In the data rows, zero lies at 4.5, halfway between 4 and 5.
Here is a table of points, one per row:
[5 8 6 5 5 4 2 4 4 5 5 6 6 5 8 7 8 4 7 4 7 2 5 2 4 5 6 4 6 4 2 1 6 0 4 4 5
 4 4 6 2 4 4 5 4 2 3 2 6 6 4 2 3 5 3 2 5 4 6 7 4 4 1 6]
[5 3 1 5 9 5 5 6 3 4 7 6 1 6 6 5 6 8 7 7 4 5 6 4 4 4 5 3 6 5 3 3 3 4 0 4 7
 3 3 6 6 4 6 4 6 2 6 6 8 6 6 8 8 4 6 4 5 6 4 3 5 4 7 1]
[4 6 3 3 4 3 0 3 3 6 4 6 4 6 3 4 2 3 2 1 3 6 6 2 4 6 6 7 4 4 6 3 3 4 4 3 5
 2 6 4 4 6 4 4 4 4 7 3 6 5 8 4 1 3 3 5 6 5 3 2 1 4 7 3]
[3 3 5 5 5 2 4 2 5 0 4 6 3 6 4 4 3 2 4 2 3 3 4 6 7 5 3 3 4 4 3 7 3 2 5 5 2
 5 5 4 6 3 5 3 4 5 3 7 6 5 7 5 5 7 2 5 5 1 5 3 4 4 3 3]
[5 5 4 5 3 3 4 5 2 4 6 6 3 6 6 3 8 4 3 3 5 9 5 5 8 6 7 8 5 6 6 5 5 6 5 8 8
 5 5 8 7 4 6 5 7 7 5 5 4 5 3 4 6 7 5 5 6 4 4 6 5 6 5 9]
[6 4 5 7 4 4 8 5 5 5 2 5 5 8 3 3 5 9 4 5 5 6 6 2 5 5 4 4 4 7 4 4 4 4 3 4 3
 3 6 2 7 8 2 2 5 4 1 3 2 2 4 2 3 5 6 3 4 4 3 3 5 4 3 3]
[2 7 5 4 5 2 5 3 4 4 2 4 6 2 3 2 4 4 3 6 2 1 6 4 6 1 2 5 7 6 3 6 1 4 5 5 6
 5 5 4 5 4 4 5 4 3 6 3 4 6 3 5 7 3 7 4 5 5 2 2 3 6 2 5]
[6 4 6 6 4 5 2 6 5 3 4 8 4 7 6 6 5 6 6 5 5 6 3 4 2 3 4 5 3 4 7 7 3 5 3 6 5
 9 4 2 3 3 4 3 2 4 3 3 2 4 1 3 4 3 6 8 4 3 6 1 4 4 4 3]
[6 4 4 9 3 4 2 4 3 4 3 2 3 4 6 6 2 2 5 6 3 2 3 7 4 3 2 4 3 5 4 3 1 5 5 3 5
 1 5 6 3 6 7 4 6 8 4 4 4 4 5 4 6 5 4 6 1 5 3 5 6 5 2 5]
[4 5 6 3 3 5 4 4 4 2 3 3 5 5 4 3 5 4 8 2 3 4 0 4 5 3 4 1 3 5 5 3 6 5 6 4 4
 3 6 5 9 4 6 5 4 4 6 3 3 4 6 4 7 1 3 4 7 4 4 5 5 2 5 5]
[3 5 3 4 6 5 5 5 6 2 9 4 5 7 4 4 4 5 3 5 8 6 6 7 4 7 3 4 5 3 4 1 4 2 8 6 4
 3 3 5 4 2 3 3 1 5 2 0 3 6 2 4 5 2 5 3 2 7 4 4 5 2 5 5]
[7 5 4 3 4 5 6 1 3 4 5 2 4 3 3 8 4 3 5 1 4 4 5 5 1 2 2 4 4 3 3 6 5 2 5 8 4
 4 6 4 4 6 7 4 8 5 3 4 3 4 5 6 4 4 7 3 5 3 4 2 5 4 7 6]
[2 4 5 4 5 4 6 5 4 4 6 6 5 3 2 7 7 4 5 6 5 9 4 4 4 6 5 3 7 6 4 7 3 5 2 2 2
 2 5 5 2 4 7 3 3 3 5 4 2 0 1 4 3 3 1 5 4 2 3 6 4 5 4 3]
[5 5 3 2 3 5 5 5 5 5 5 5 4 3 4 5 3 5 7 7 8 5 7 5 5 6 4 5 4 4 3 3 5 5 2 2 0
 6 6 1 4 5 6 4 3 5 7 4 4 3 7 6 8 8 7 6 7 4 6 5 3 3 3 9]
[2 4 5 2 2 7 5 4 5 8 2 6 5 5 5 5 5 6 9 5 6 6 6 7 4 4 3 6 4 5 4 7 2 3 6 0 2
 4 3 5 5 6 2 7 6 6 1 6 8 6 5 4 7 4 3 6 4 7 5 4 3 5 6 9]
[5 6 7 5 6 8 5 6 4 6 3 6 6 5 2 3 3 4 3 4 6 4 7 2 5 2 6 0 2 4 3 4 5 7 4 6 7
 2 5 5 2 3 4 4 5 2 6 6 4 5 6 5 5 6 3 8 2 5 8 4 8 6 6 7]
[5 5 6 3 1 4 5 4 6 8 7 6 6 4 8 4 6 3 7 4 6 2 4 5 6 5 5 4 6 3 4 4 4 5 6 5 5
 4 2 4 4 2 1 0 3 2 4 3 3 2 6 8 4 6 5 3 2 4 1 5 3 4 6 3]
[3 4 4 7 4 6 4 3 7 3 2 5 5 9 6 7 2 3 4 8 5 4 5 6 5 6 7 5 9 7 8 6 8 6 7 7 5
 6 3 6 5 7 5 6 7 4 7 5 4 4 5 7 4 4 4 4 6 3 2 5 5 8 6 9]
[7 2 8 6 9 3 6 4 4 4 9 5 5 3 5 2 4 5 3 4 4 3 3 4 4 4 4 3 3 4 7 7 6 4 4 2 4
 3 5 3 3 8 2 5 4 4 7 5 5 7 5 3 5 4 5 5 2 6 5 6 6 8 7 8]
[4 6 5 6 3 0 4 4 3 5 4 1 4 5 2 3 3 7 5 5 6 3 1 6 2 4 4 3 5 3 5 5 6 5 4 6 4
 4 5 3 6 2 5 6 7 4 6 5 8 3 1 4 3 8 2 3 3 4 4 1 2 4 4 5]
[6 7 4 6 3 5 8 7 4 4 3 4 1 5 3 5 6 5 4 3 4 4 4 7 5 7 2 2 3 4 6 5 1 5 5 6 4
 7 4 4 3 4 2 4 6 4 7 2 6 6 5 5 2 4 5 3 8 6 7 9 5 7 5 3]
[3 5 7 3 3 4 3 6 3 5 5 6 6 3 5 6 4 6 7 5 4 6 9 7 7 8 4 6 6 4 7 6 8 5 6 6 6
 5 8 4 7 6 9 7 6 5 4 4 4 6 6 5 4 4 5 4 2 6 6 6 7 5 4 0]
[3 7 4 3 5 5 4 7 1 2 5 2 2 4 3 4 5 3 5 3 5 2 5 4 4 4 5 6 4 6 6 4 6 7 4 3 5
 4 3 3 2 4 1 6 6 7 2 7 4 3 5 5 6 4 4 2 5 1 4 2 6 4 2 4]
[6 1 5 2 4 6 3 4 5 5 4 4 4 4 5 2 3 3 2 1 4 5 4 2 6 5 4 5 4 4 3 1 5 6 3 4 0
 8 5 8 4 6 5 6 7 3 5 5 6 5 1 7 4 3 5 5 2 3 4 3 4 5 2 3]
[3 7 2 8 5 5 7 3 6 8 4 4 4 3 6 5 4 4 3 2 5 9 2 5 5 4 4 5 4 6 5 4 5 4 7 4 4
 7 4 3 2 2 5 3 3 4 6 9 4 6 6 4 5 4 7 2 5 6 6 4 7 6 4 3]
[5 2 3 4 3 5 4 5 3 5 2 5 3 4 1 3 2 6 3 1 5 3 5 5 3 2 6 6 5 6 6 5 6 2 2 5 5
 6 3 6 4 5 6 6 0 4 4 4 3 5 5 5 5 5 2 3 2 6 2 8 2 4 4 3]
[4 5 4 5 5 4 4 5 9 1 4 2 7 4 5 5 8 7 4 7 6 6 5 5 5 3 5 4 3 3 6 2 4 3 2 1 6
 4 3 6 4 5 5 5 5 6 4 6 3 9 6 8 4 7 6 7 6 4 2 3 3 7 7 2]
[6 4 2 4 6 4 5 3 6 5 3 6 6 4 5 7 6 7 5 6 3 4 5 8 8 3 7 7 1 2 2 4 4 6 1 5 4
 6 4 3 4 4 3 4 5 4 5 4 1 1 3 2 3 2 1 3 4 4 5 3 6 3 5 4]
[4 9 6 4 6 7 5 6 5 5 6 7 4 5 4 4 4 2 2 6 4 3 1 5 5 3 4 7 4 5 4 4 6 3 5 6 3
 3 1 1 7 6 7 2 5 6 4 6 6 4 2 5 3 6 6 6 7 7 6 7 5 6 7 2]
[6 4 8 7 7 5 6 4 9 8 3 5 3 2 4 5 5 2 5 3 4 5 5 3 4 6 4 4 7 4 5 5 5 4 2 6 4
 4 2 5 6 1 4 7 4 9 6 4 5 3 4 4 4 5 6 5 7 6 6 5 6 3 5 3]
[3 5 3 4 2 2 4 1 4 3 5 4 2 4 4 2 0 4 5 5 3 7 4 2 3 5 6 4 4 1 1 5 5 8 3 3 6
 5 2 5 5 6 3 5 4 4 3 4 4 6 3 4 3 4 5 6 5 3 5 8 5 4 5 4]
[7 5 4 4 7 4 5 3 4 5 7 3 8 5 3 5 5 4 6 6 8 4 4 7 5 5 8 7 6 9 4 7 4 7 9 5 6
 7 8 8 6 8 5 7 4 6 4 4 6 5 6 4 6 6 5 7 5 4 8 6 5 3 5 0]
[4 3 5 5 6 8 6 6 3 7 8 3 6 4 8 7 3 4 4 5 2 5 4 7 5 6 4 4 3 4 5 3 5 5 5 5 7
 4 4 5 6 2 3 7 2 0 1 2 4 4 5 3 3 7 4 4 6 3 3 4 1 4 2 5]
[5 2 2 3 4 6 5 1 4 3 1 3 5 3 6 1 8 4 1 6 2 4 5 2 2 7 4 5 5 4 6 3 5 6 6 6 5
 5 4 3 2 4 6 6 3 4 4 5 6 4 5 3 5 4 4 5 2 3 6 6 2 3 6 3]
[6 3 5 6 4 4 3 9 8 5 7 3 6 4 1 6 5 6 5 4 0 3 5 2 4 6 5 6 4 4 2 6 6 4 5 5 6
 4 7 4 3 3 3 2 4 5 4 8 7 5 5 5 5 3 4 6 4 5 5 7 6 6 5 8]
[4 1 4 1 4 3 2 6 3 4 4 4 3 2 5 7 4 4 2 7 4 3 4 3 3 1 4 1 4 5 5 6 4 4 7 3 3
 6 4 7 6 4 4 3 6 5 6 6 4 5 5 3 2 6 6 1 5 6 4 3 6 2 2 5]
Along one direction, these points spread out more than along any other. Take the direction at right angles to it along which they spread out most. Go by this last direction. Where along it does each point below lie, from 0 to 99? 50 is the average, and the first point above lies past it. One standard deviation of the points above along it is 16.
[3 5 7 3 3 4 3 6 3 5 5 6 6 3 5 6 4 6 7 5 4 6 9 7 7 8 4 6 6 4 7 6 8 5 6 6 6
 5 8 4 7 6 9 7 6 5 4 4 4 6 6 5 4 4 5 4 2 6 6 6 7 5 4 0] -> 51
[6 4 5 7 4 4 8 5 5 5 2 5 5 8 3 3 5 9 4 5 5 6 6 2 5 5 4 4 4 7 4 4 4 4 3 4 3
 3 6 2 7 8 2 2 5 4 1 3 2 2 4 2 3 5 6 3 4 4 3 3 5 4 3 3] -> 65
[6 1 5 2 4 6 3 4 5 5 4 4 4 4 5 2 3 3 2 1 4 5 4 2 6 5 4 5 4 4 3 1 5 6 3 4 0
 8 5 8 4 6 5 6 7 3 5 5 6 5 1 7 4 3 5 5 2 3 4 3 4 5 2 3] -> 30
[7 2 8 6 9 3 6 4 4 4 9 5 5 3 5 2 4 5 3 4 4 3 3 4 4 4 4 3 3 4 7 7 6 4 4 2 4
 3 5 3 3 8 2 5 4 4 7 5 5 7 5 3 5 4 5 5 2 6 5 6 6 8 7 8] -> 42
[4 5 6 3 3 5 4 4 4 2 3 3 5 5 4 3 5 4 8 2 3 4 0 4 5 3 4 1 3 5 5 3 6 5 6 4 4
 3 6 5 9 4 6 5 4 4 6 3 3 4 6 4 7 1 3 4 7 4 4 5 5 2 5 5] -> 37
[4 6 5 6 3 0 4 4 3 5 4 1 4 5 2 3 3 7 5 5 6 3 1 6 2 4 4 3 5 3 5 5 6 5 4 6 4
 4 5 3 6 2 5 6 7 4 6 5 8 3 1 4 3 8 2 3 3 4 4 1 2 4 4 5] -> 31
[2 7 5 4 5 2 5 3 4 4 2 4 6 2 3 2 4 4 3 6 2 1 6 4 6 1 2 5 7 6 3 6 1 4 5 5 6
 5 5 4 5 4 4 5 4 3 6 3 4 6 3 5 7 3 7 4 5 5 2 2 3 6 2 5] -> 32
[3 7 2 8 5 5 7 3 6 8 4 4 4 3 6 5 4 4 3 2 5 9 2 5 5 4 4 5 4 6 5 4 5 4 7 4 4
 7 4 3 2 2 5 3 3 4 6 9 4 6 6 4 5 4 7 2 5 6 6 4 7 6 4 3] -> 55
[5 5 4 5 3 3 4 5 2 4 6 6 3 6 6 3 8 4 3 3 5 9 5 5 8 6 7 8 5 6 6 5 5 6 5 8 8
 5 5 8 7 4 6 5 7 7 5 5 4 5 3 4 6 7 5 5 6 4 4 6 5 6 5 9] -> 45
[7 5 4 4 7 4 5 3 4 5 7 3 8 5 3 5 5 4 6 6 8 4 4 7 5 5 8 7 6 9 4 7 4 7 9 5 6
 7 8 8 6 8 5 7 4 6 4 4 6 5 6 4 6 6 5 7 5 4 8 6 5 3 5 0] -> 46
[7 5 4 3 4 5 6 1 3 4 5 2 4 3 3 8 4 3 5 1 4 4 5 5 1 2 2 4 4 3 3 6 5 2 5 8 4
 4 6 4 4 6 7 4 8 5 3 4 3 4 5 6 4 4 7 3 5 3 4 2 5 4 7 6] -> 31
[5 5 6 3 1 4 5 4 6 8 7 6 6 4 8 4 6 3 7 4 6 2 4 5 6 5 5 4 6 3 4 4 4 5 6 5 5
 4 2 4 4 2 1 0 3 2 4 3 3 2 6 8 4 6 5 3 2 4 1 5 3 4 6 3] -> 81
